A state moves one step at a time under one of 7 hidden systems, and each row is a state written as 22 numbers. Each run below is a few steps of one system.
G, seq 1 (8 x 22):
[[  9 -10  12   6   9   7  20   9 -30 -18  18  -2  -9  17  -7   0   1  34
  -14  -4  -3  -4]
 [ -2  -2 -13  -5   2 -31  12  16   5  26   1 -20 -18  29   2  10   6  12
  -11 -14  11   6]
 [-10  -5 -17 -13   8  -9 -22   2  27  32 -18  -8  -7  -9   3  -8 -10 -24
    5  15   6  -6]
 [  6  -6   5   7  21  29 -29 -14   0 -19  -4  10   6 -25  12  -6  -4 -10
    6  30  -1   1]
 [ 10  15  17  29   0  10   5  -9 -27 -25   9  10  -3   2   9  19  17   9
   -9  -5   4  19]
 [ -9  19   7   5 -26 -18  24   6 -14  22   0  -2 -17  10 -11  13   3 -10
  -17 -31   1   4]
 [-16 -16   0 -27  -4   1   8   9   3  28  -1  -5  -9  -9 -14 -19 -24 -15
   -9  -4 -11 -25]
 [  2 -37  -3  -8  32  15 -13   6  -1 -10  10   0   2  -4  10 -15  -6  18
    2  24   0 -16]]
C, seq 2 (8 x 22):
[[  0  -4  15  29  -5   8  -4   0 -34   4  -6  21 -25  -3 -21  -5  16  17
    3   5   1 -10]
 [  8  18   2  -2  -2   4  18   4 -16  13  -9 -17 -26  22 -31 -11 -16  18
  -17  13  -2   1]
 [ -5   0 -10 -33  12   0  13   8  13  16   4 -32  -1  14   9  -1 -25  -5
  -21   6   6   1]
 [-15 -30  -6 -11  20  -4 -15   8  14   4  13  -3  10 -11  39  11   4 -14
   -3  -2  12  -5]
 [ -4 -20   5  33  10  -8 -25  -1 -11   4  -1  27 -12 -14  13   5  28   2
   10   0   6  -3]
 [  5  17   9  32  -7   2  -1  -6 -21  16 -17  11 -34   1 -27  -7   8  10
   -4  11   0   3]
 [ -2  23   7 -14  -5  14  21   0 -11  16  -5 -23 -18  12 -18  -3 -25   0
  -26  14   4   1]
 [-11 -14  -2 -33  12   6  13  13   0   3  17 -25   9   8  22   9 -17  -6
  -22  -2  10  -6]]
C, seq 3 (8 x 22):
[[  7  -2   6 -23  14  12  16   4 -10  -3   6 -19  -9   2  -6 -12 -35  -6
  -31   3 -18  -5]
 [ -5 -22  -5 -10  20  -9  20   2  20  -2  30 -13   8   6  33   1  -6  12
  -20  -8   2   2]
 [-17 -19 -10  15  -1 -21  -9   3  18  20   4  13   0   1  18   8  30   9
   17  -9  19  -3]
 [ -4   1   0  17  -9   5 -29   0 -12  16 -25  18 -15  -8 -20  -5  16  -4
   25  19  11 -11]
 [ 14  17   9   1  10  28  -8  -3 -26  -9 -14  -9 -17   1 -19  -4 -18  -2
  -13  28  -4   4]
 [  8  12   3 -12  15   1  21   2  -6  -7  12 -27  -6  15  16  13 -20  -3
  -37  -7  -3  17]
 [-18 -16  -4  -8  -2 -26  13   8  14  18  17  -3   1  -1  26  13   3 -13
  -14 -33   2  -1]
 [-21 -31   3   7  -7  -5 -12   4   1  18   2  28  -3 -19  -1 -10  17   0
   19  -5   3 -26]]
J, seq 4:
[[ -5  -5  12  -8 -12   3  18  17 -34  11   0  -1 -20  13 -32  -8  -5  17
   -7  -8  -3 -20]
 [ -5 -30  -7 -31  15  -1   9  19  -2   9   9 -16  -3  12  -5 -14 -18  15
   -8   5  -2 -22]
 [ -4 -24 -17 -10  31  -9 -14   2  29  12   6 -12   3   1  31  -1  -3   1
   -4  15  10   0]
 [ -3   7  -8  24  15  -6 -28 -13  19  15 -13   3 -10 -12  23  11  14 -16
    2  17  16  17]
 [  2  26  12  28  -8  12 -14 -11 -23   7 -20   9 -21 -13  -8   9   5 -21
   -6   9   3  11]
 [  2   9  22   2  -8  14  15   6 -43  -5   1   0 -20  -1 -20   2 -12  -6
  -24 -11 -13  -5]
 [ -6 -25   7 -17   3  -7  26  19 -19   5  21  -8  -9  11  -1  -3 -10  14
  -22 -22  -9 -17]
 [-16 -35 -12  -8  12 -16   6  10  20  24  13  -2  -4   6  14  -8   7  19
    0  -1  10 -17]]
U, seq 5:
[[  5  40   6  16 -13  15   5 -12 -10   8 -18  -7 -18  10 -19   4   0   3
   -6  21  12  16]
 [ -5  18   9 -19  -4  10   7  12 -26   6  -5 -23 -12   5  -1  19 -19 -24
  -26  -5   6   3]
 [-10 -33   4 -17  16  -5  -3  19 -16  -1  15  -5   1  -8  23  10  -7 -16
  -17 -19  -2 -13]
 [ -8 -39  -3  16  13 -14  -4   2   9   6  16  22  -3  -8  13 -12  17  18
    8  -6  -3 -16]
 [ -4   5  -3  22  -8  -1   3 -14  17  17  -7  16 -12   2 -18 -20  13  27
   16  19   6  -4]
 [  1  33   0  -4 -11  21   1  -6  -3  12 -19 -15 -10   9 -22  -1 -10   1
    0  30  15   7]
 [  1  10   2 -22  11  15 -10  12 -21  -4  -8 -26  -3   6  10  22 -14 -23
  -17   9  12   7]
 [ -3 -27   2   1  22 -14 -13  13 -15  -3  11  -1  -3  -6  30  19   6 -17
  -16 -20  -1   1]]
F, seq 6:
[[ -1  19   3  -8  -4   1  15   6 -16  26 -12 -19 -29  16 -23  -3 -18   0
  -23   9   4   0]
 [-14 -16   0 -27  11   0  -4  18 -12  22  -1 -19 -12  -3   9   7 -19 -24
  -20  -4   5 -12]
 [-12 -42   2   4  23  -2 -19  12 -13   5  11  10  -7 -16  23   4   9  -7
   -4  -2   4 -17]
 [ -3 -16   3  36  11  -7 -10  -5  -6  12   0  22 -23  -4  -1  -8  24  24
    6   9   5  -5]
 [ -4  21   3  21  -9   3   8 -10  -1  30 -15   3 -32   5 -26 -12   1  12
   -7  18   8   1]
 [ -7  15   7 -16  -3  16   3   4 -17  22 -13 -19 -20  -1 -13   1 -23 -21
  -22  14   6  -5]
 [ -5 -23   5 -17  19   5 -13  21 -31   1   3 -11 -10  -6  13  14 -10 -21
  -18  -6   1 -10]
 [ -6 -36   1  18  17 -19  -9  13 -14   9  11  14 -17  -3  14   3  19   8
   -3 -15   1 -11]]
F, seq 7:
[[  2   5  14  13  13  22  -2  -3 -28  11  -8  -2 -32  -4 -16 -11 -12   5
  -20  26   3  -6]
 [ -2   1   3  -2  14  -1   1  17 -31  18  -6 -18 -32  14  -2  13  -5  -3
  -27   3  11   1]
 [-20 -22   0  -3   4 -17  -4  18 -14  35   0  -1 -24  -4   6   7   4 -16
  -12 -16   7 -16]
 [-18 -34   8  11  10   2  -7   4  -8  22   4  19 -20 -20   1 -15   3   0
   -3   6  -1 -26]
 [  1 -11   7  23  20  14  -3  -5 -15  12  -1   7 -30   0  -8 -15   2  24
   -9  30   8  -8]
 [ -2  11   0  10   8   0  -3   5 -18  28 -15 -15 -36  16 -11   4   1   5
  -16  19  20   4]
 [-16  -3   3  -7  -1  -4 -11  13 -18  36 -15  -8 -26  -6  -3   8  -6 -30
  -15  -3   9  -9]
 [-13 -30  13   4  13   6 -11   8 -26  13   3  12 -20 -23   5  -4  -5 -18
  -15  -4  -7 -21]]
G, seq 8 (8 x 22):
[[ 13  20  -2 -13 -12 -18   8  10 -14  -6 -10 -15  -3  12 -13  11 -12 -20
  -13 -29 -19  12]
 [ -3  -7  -2 -20   6 -10  19  -5  25   8  12  -9   3  -9  10 -14 -27 -18
  -23 -17 -22  -2]
 [-14 -28   0   4  11  10   8 -11  26   0  23  12  12 -12  22 -14   5  18
    4  12   7 -12]
 [ -6  -4  -2  17  -9   4 -12   1  -5  -3  -3  15   4   8  -5   6  33  28
   31  12  23  -3]
 [ 13  24  -6  -3 -19  -7 -15  10 -17  -1 -29  -5  -5  14 -31   8   6  -5
   18  -1  -1   7]
 [ 16  17  -2 -25   4   3   4   2   1 -11  -8 -21   3   0  -8  -4 -33 -25
  -18  -5 -23  10]
 [ -3 -11   3  -9  16   4  18 -10  19 -13  28  -6  15 -10  34   0 -16  -5
  -24  -7  -7   5]
 [-19 -17   2  17  -6  -8   6  -7  16   7  20  20   9  -7  23   5  27  13
   12 -10  15  -6]]
S, seq 9:
[[-17 -27  -3   7  18  -2 -28   6  -2  12   1   8  -4 -14  27  14  17 -13
    5   7  20  -8]
 [ -5  -9   5  23   4   5 -34   3 -22  13 -20  20 -21 -14  -8   2  19  -7
   14  16   9  -9]
 [  1  11   8  17   7  13  -8  -3 -22  22 -17   0 -36  -1 -23 -10  -6   1
  -12  24   5  -3]
 [ -7  -2   5  -5  20  10  11   3  -8  24   3 -20 -28   6   8  -2 -18   0
  -34  18  11  -2]
 [-16 -30  -2  -8  24  -3  -6  13  -3  17  13  -9 -10  -2  31  11   1  -5
  -17   3  18 -10]
 [-11 -31  -7  11  16  -9 -33  12  -7  15  -7  12 -12  -9  12   6  21  -2
   14   5  13 -12]
 [  1  -1  -2  23   7   3 -30  -2  -9  19 -25  12 -26  -6 -17  -8  11   0
   14  26   9  -5]
 [ -2  18   6   9  11  19  -4  -9 -10  22 -13  -9 -29   0  -9  -5 -11  -1
  -19  33  13   4]]
T, seq 10:
[[ 13   1 -25  -4  14 -21 -31   3  27   0 -19 -10   8   7  11   5   5 -11
   19   7   0  16]
 [  3  32  -3  20  -3  -3  -8 -23  26   6 -13   0  -1 -12  13   6   1 -25
   -5   4   0  28]
 [ -6  24  25  16 -16  29  18 -22 -10 -13  11  14   4 -19   4   5  -3  -9
  -15   2   1   8]
 [  1 -10  21  -3  -9  18  19   8 -36 -28  20   9   7   1  -6   4   0  14
   -7 -16  -7 -12]
 [  8 -25  -7 -18  -1 -22   7  24 -11  -5   6  -2   1  18 -16  -8  -1  17
    6 -25 -18 -14]
 [  5  -8 -25 -16   3 -26  -5   6  35  20 -12  -9   0  11 -12 -20  -7   6
   15   0  -9  -3]
 [ -1  18 -14  -1   2   8 -11 -18  40   7 -10  -7  11  -1  10  -5  -2   0
   13  30  15  13]
 [ -1  24   9  11  -4  23  -9 -15  -2 -19   1   1  15  -6  21  24  11 -10
    2  15  22  20]]
S, seq 11:
[[-12  18   5   9 -21  -1  35 -20  28   7  18   6   8   5   7  -2   5  17
   -4  -5   8   7]
 [-22   5   5 -30 -32  15  13   6   4  -3   8  -1  29  -3   0  11   0  -9
   15  -9  14 -13]
 [ 13  -7  -1 -25  -6   6 -16  18 -21 -32  -7  -3  23   0 -12   4  -5 -10
   18 -11 -15  -6]
 [ 33   9  -8  13  11 -19  -4  -1  -1 -23  -7  -3  -3  11 -11  -6  -3   8
   -1 -12 -30  20]
 [  5  20  -4  17  -6 -18  26 -22  35   9   7   3  -3   4   5  -9  -1   7
  -11 -12 -12  20]
 [-23   6   8 -13 -25  14  24 -14  26   3  17   8  25 -12  12  -2  -2  -5
    6  -5   9  -7]
 [ -6  -8   9 -25 -19  22  -3  12 -18 -29   7   5  31  -3  -5  10   4   1
   21  -5   4 -15]
 [ 25   7  -5  -5  -3 -12  -8  15 -24 -27 -12  -5   4  16 -21   6   2   6
   11 -15 -18   8]]
J, seq 12, 8 rows:
[[ 16  -6   9  -6   1   1  -4   3 -16 -23  -1  10   3 -16 -12 -10 -17 -21
   -6 -21 -39  -3]
 [  5  -8   5   7   3 -11  33 -10  15  -8  26   7   2  -1   7 -15  -9  15
  -19 -22 -24   4]
 [-17   5  -3   3 -17  -5  28  -8  26  15  17   2   7  13   9  -1  14  28
    6  -1  20   0]
 [-12   5  -8 -12 -17  14 -15   6   4   4 -13  -1  14   8  -9   7  14  10
   32  22  30  -9]
 [ 18  -1  -8 -15   9  12 -35  11 -11 -24 -22  -7  12  -1 -10   1  -7 -13
   20  16  -6   2]
 [ 25   5  -6  -1  15 -14  -6  -3   6 -21  -3  -6   4  -5   6  -2 -16 -20
  -13 -16 -33  18]
 [ -6  13   7  12 -13 -14  28 -17  22   7  16   9   0 -10  13   0  -4 -12
  -19 -29 -15  13]
 [-24   5  15   9 -31  14  23 -11   3   7  16  18   9  -7   0   1  14  12
    8  -2  17 -12]]
T, seq 13, 8 rows:
[[ -5   0  -7 -41   3  17  -3   4  16  -1  -2 -20  19  -3   5  -4 -25 -19
    0  13   1  -6]
 [ -1 -16  -6  -3  18   1 -20  -6  21 -19  12   4  26 -15  38   8   6 -13
    8   0   2   7]
 [  2   5   3  38  -6 -19  -5 -11   4  -3   2  24  -3  -8  12  11  28   0
    7 -18  -4  16]
 [  4  25  13  19 -26   2  16  -7 -17   7 -10  12 -19   3 -34  -9   3   7
   -3  -5  -8   0]
 [  6   5   8 -27  -3  26  17   7 -18 -11   2 -15   1  10 -25 -12 -26  12
   -8  13  -7 -12]
 [  2 -23 -12 -35  19  -2   1  17   9 -16  14 -22  20  14  20   6 -11   5
   -2  -3   1  -4]
 [ -7 -12 -18   1   1 -32 -13   2  31  10  -1   5  12  -3  24   9  17 -12
   14 -19   2   7]
 [ -4  18   0  29 -17  -5 -12 -20  19  13 -17  24  -4 -18 -11  -7  14 -10
   19   6  -1   6]]
U, seq 14, 8 rows:
[[  0 -11  -8  20  19 -25  -3   4   6   6  12  -1  -8  13  28  17  23  14
   -7 -11  13  14]
 [-19   7   2  22 -20 -18   2 -10  15  36  -7  19 -16 -14  -5  -4  13 -14
    2 -12   2  -3]
 [ -9   6  19  -3 -13  33   1  -9 -15   3  -7  11  -6 -20 -24 -17 -14  -6
    1  19  -4 -18]
 [  9  -4   5 -16  16  24   5  12 -28 -21   7 -19  -1  19  -3   4  -8  24
  -10  20  10  -3]
 [ -1 -10 -17  -6  15 -30  -2  19   4  15   2 -19  -9  25  17  17  10   6
   -8 -12  13   8]
 [-15 -12  -8   8   1 -21 -16  -5  23  33 -10  12 -12 -22  10  -5   4 -29
    2  -8  -2  -5]
 [ -6  -3  16  17   3  31 -10 -20  -3  -5   1  23  -2 -30  -3 -16  -4  -4
    3  24  -3  -9]
 [  7  13  13  13   1  23  14  -2 -27 -18   8  -5  -7  17  -6   9   7  32
   -8  17  15   7]]

Name the system that made each run.
seq 15:
[[ 13   9   7 -12   5  15   3   3 -15 -42  13 -11  24   8  16  20  -2   1
   -5  -6   0  15]
 [ 10   0  -7   4  -8 -35   6   8   3 -10   4   3   7   8   7  12   9  -8
    0 -42 -19  13]]

C
seq 16:
[[ 13  13   5 -17   6   9  18  10 -24  -8   0 -25 -12  22 -15   2 -22   9
  -25   3  -7   5]
 [-11 -16  -5 -29   4 -16  13  19   3  12  13 -20   3   9  19  12 -11 -12
  -19 -25   1  -6]]

J
seq 17 (2 x 22):
[[  1 -18 -13  -8  27 -21  -2  13   9   3  12 -18   0  16  33  15   3   3
  -16  -8  10  10]
 [-16  -4 -11  16  -1 -25 -18  -2  19  36 -13   8 -14 -10  13   7  17 -21
    8  -6  11   2]]

J
seq 18 (2 x 22):
[[-18 -17 -10 -15   2  -8  11   6  26   9  20  -9  16  11  27   9  10  15
    4  -1  24  -5]
 [ -9 -19 -12   5   1 -11 -36  12   0   9 -14  11   2  -3   6  10  27  -2
   31   5  18  -8]]

C
seq 19 (2 x 22):
[[-14   7  -2  13  14   2  -2 -15  20  26   1  -6 -16  -8  28   7   1 -10
  -18  18  20  12]
 [-13  13  13  20  -3  16 -14  -4 -26  12  -9   5 -18  -8   9  22  15 -13
   -6  14  27   6]]

J
seq 20 (2 x 22):
[[ -1 -15 -10  17  -1 -19 -15  -2  15  21 -15  21 -15  -5 -19 -23  13  12
   22   5  -8 -12]
 [  0  16  -3   1  -2  22   0 -13  15  10 -11  -4  -6   4 -17 -17  -6  19
    9  39  14   0]]

S
seq 21 (2 x 22):
[[ -4 -19   1  -4  -2 -16  22   2  12 -12  30   7  18  -2  22   4   3   5
   -7 -34 -12   0]
 [ -9 -16  -5   9 -18 -20   1   0  18   9   4  24   8  -1  -8 -10  23  17
   27 -17  -2 -12]]

C
seq 22:
[[ 11  39  10  15 -15   8   3  -4 -26  -8 -14  -5 -12  10 -13  17   6  -5
   -7   0   5  20]
 [  0  16   7 -23 -16  -3  20  11 -17   4  -1 -16  -4   3 -13   6 -22 -22
  -22 -26 -15   0]]

C
seq 23, 2 rows:
[[ -3   0  11 -15 -19  10   1  -1  -7   1  -8  11   3 -22 -25 -19 -20 -25
    3 -10 -27 -18]
 [ 11 -20   7 -10  15  15  18   2  -8 -26  21  -2   6   3  -3 -19 -16  27
  -11   2 -18  -9]]

G
seq 24, 2 rows:
[[  8   9  13  -4  -2  16 -14  12 -45 -13 -13  -3 -11  -4 -15  13  -7 -20
   -7  -1  -6  -1]
 [ 11 -15   2 -13  20  -8   4   9 -12  -5   6 -10 -11  -6   0  -8 -25 -15
  -28 -16 -30  -3]]

T
seq 25 (2 x 22):
[[ -7  15   2 -13  -3  19  12 -22  31  -3   8  -5  18 -17  14  -8 -21 -17
   -8  11  -3   7]
 [ -6  -8  12   8  -1  20   4 -10   1 -29  25  15  26 -12  26  11  15   9
    7   1  10   1]]

T
seq 26, 2 rows:
[[ 10   0  -7 -30  -4  -2  27   6  16 -12  13 -16  17  20 -12 -12 -19  21
   -2  -8 -13  -3]
 [ -9  -6 -15 -29  -3  -6   6   2  38  -2  12 -12  31   6  22   4  -2   0
   11  -3   9   1]]

J
